0: array([ 41., -77.,  -7., -87.,  59.,  40., 107., -75.,  43.,  -6., -21.,
         0.])
1: array([-22., -34., -54., -35., -34., -15., -21.,   2.,  39.,  19.,  46.,
        35.])
2: array([ 14., -16.,  42., -34., -35., -10., -41., -52.,   5.,  -6., -25.,
       -13.])
3: array([ 37.,  16.,  33.,  42.,  -8.,  16., -31., -57.,  -2., -28., -52.,
       -25.])
4: array([127.,  91., -33., 127.,  33., -29.,  22., 127.,  43.,  54.,  46.,
       127.])
5: array([ -9.,  84., -81.,  35.,  40., -16., -15.,  61., -37.,   3.,  -9.,
        39.])
6: array([-16., -11.,  36., -31.,   1., -13., -51., -52.,  23., -17.,  12.,
       -48.])
7: array([ 20., -49., -11.,   7., -37., -33., -55.,  98.,  -5.,  27.,  15.,
       108.])
8: array([ -9.,  17.,  13., -36.,  56., 105.,  93., -11.,  26., -15.,  19.,
       -66.])
9: array([ 27.,  26.,  72., -27.,  14.,  -5., -18., -69.,  19.,   5., -30.,
        -7.])
10: array([-49., -45.,  51.,  67.,  71.,  20.,  72.,   9.,  -5.,  25.,  11.,
        -7.])
11: array([ 24.,  53., -86.,  50., -12., -27., -50.,  74., -36.,   4.,  15.,
         9.])
12: array([ -2., -12.,  11.,  41.,  29.,  37.,  31., -29.,  -8.,  -7.,  24.,
       -43.])
13: array([-55.,   2.,  10.,  -2., -22., -38., -59.,   0., -24.,  17., -22.,
       -58.])
14: array([  4.,   0.,  83., -29., -25.,  53.,   6., -71.,  28.,   9.,  38.,
       -25.])
15: array([-38., -16.,   0.,  57.,  71., -32.,  69.,  62., -18.,  22., -21.,
         6.])
16: array([ -9.,  69., -73., -14.,  21., -29.,  -2.,  57., -28.,  -4.,  21.,
        48.])
17: array([ 23., -36.,  96., -43., -50.,  61.,  31., -37.,  47.,  -8.,  32.,
         3.])
18: array([-30., -22.,  24.,  36.,  26., -11.,  53., -12., -45.,  -3.,   4.,
       -34.])
19: array([-11.,  55., -72.,  24.,  25., -24.,   7.,  65., -49.,  -1.,   3.,
        30.])
20: array([-69., -38., -10.,   1.,  -4.,   0.,   4.,  13.,  -2.,  13.,  20.,
        12.])
21: array([-36.,  -2., -13., -31., -86.,  -3., -51., -76.,  -4.,  -6.,   3.,
       -43.])
22: array([-26., -83., -14., -10., -45., -29., -27.,  50.,  -3.,  -1.,  -2.,
        36.])

array([-43., -20., -74., -55., -57.,  -9., -21., -11.,  -2., -21., -15.,
       -40.]) 21 1 13
array([-53.,  39., -35., -40., -30.,  18.,  37.,   3., -35.,  -4.,  54.,
       -14.]) 20 16 1
array([  79., -106.,   19.,    7.,    5.,  -30.,    8.,   29.,   10.,
          7.,  -16.,   17.]) 22 2 7
array([-31., -14.,   7.,  30.,  52.,  53.,  46., -12.,  35., -18.,  74.,
        -5.]) 12 10 20
array([ 87.,  71., 111., -52.,  11.,  -9., -16., -60.,   4., -14., -53.,
       -17.]) 9 2 3
array([-40., -30., -52., -31., -66.,  11.,  -3.,  16., -36., -17., -15.,
       -28.]) 20 22 21
array([ 32., -34., -47., -16., -66., -20., -25.,  66.,  -1.,  -6.,  -7.,
        10.]) 22 1 7
array([ 23.,  30.,  79.,  66.,   9.,  48.,  12., -64.,  20.,   0.,  26.,
       -52.]) 12 14 3
array([ 40.,  55.,  77., -20.,  26.,  25., -29., -33.,  49., -21.,   0.,
        -1.]) 9 14 3
array([-17., -28., -64., -83.,  20.,  24.,  34., -42.,   3., -12., -27.,
       -56.]) 0 6 12
array([ 16.,   8.,  44.,  17.,   6., -29.,   1., -45.,  56.,  16., -10.,
        17.]) 9 2 3
array([  68., -108.,  -12.,  -92.,   51.,   -9.,   82.,   -3.,   -7.,
        -17.,  -31.,  -22.]) 0 18 12
array([-39., -47., -23.,  38., -12., -17.,  -5., -41., -10.,  12., -22.,
       -27.]) 20 18 13
array([ 23., -28., -56.,  32., -20., -10., -44.,  70., -36.,  -2.,  -2.,
        35.]) 11 22 7
array([-62., -50.,  -2.,  25., -26., -29.,  -2., -22., -44.,   2., -34.,
       -49.]) 13 18 20
array([ 12., -30.,  63.,  80.,  11.,  37.,  42., -52.,   2.,  13.,  23.,
       -53.]) 12 18 10
array([  5., -13., -53., -25., -15.,  32.,  24.,  17.,   6., -17., -25.,
       -17.]) 20 12 1
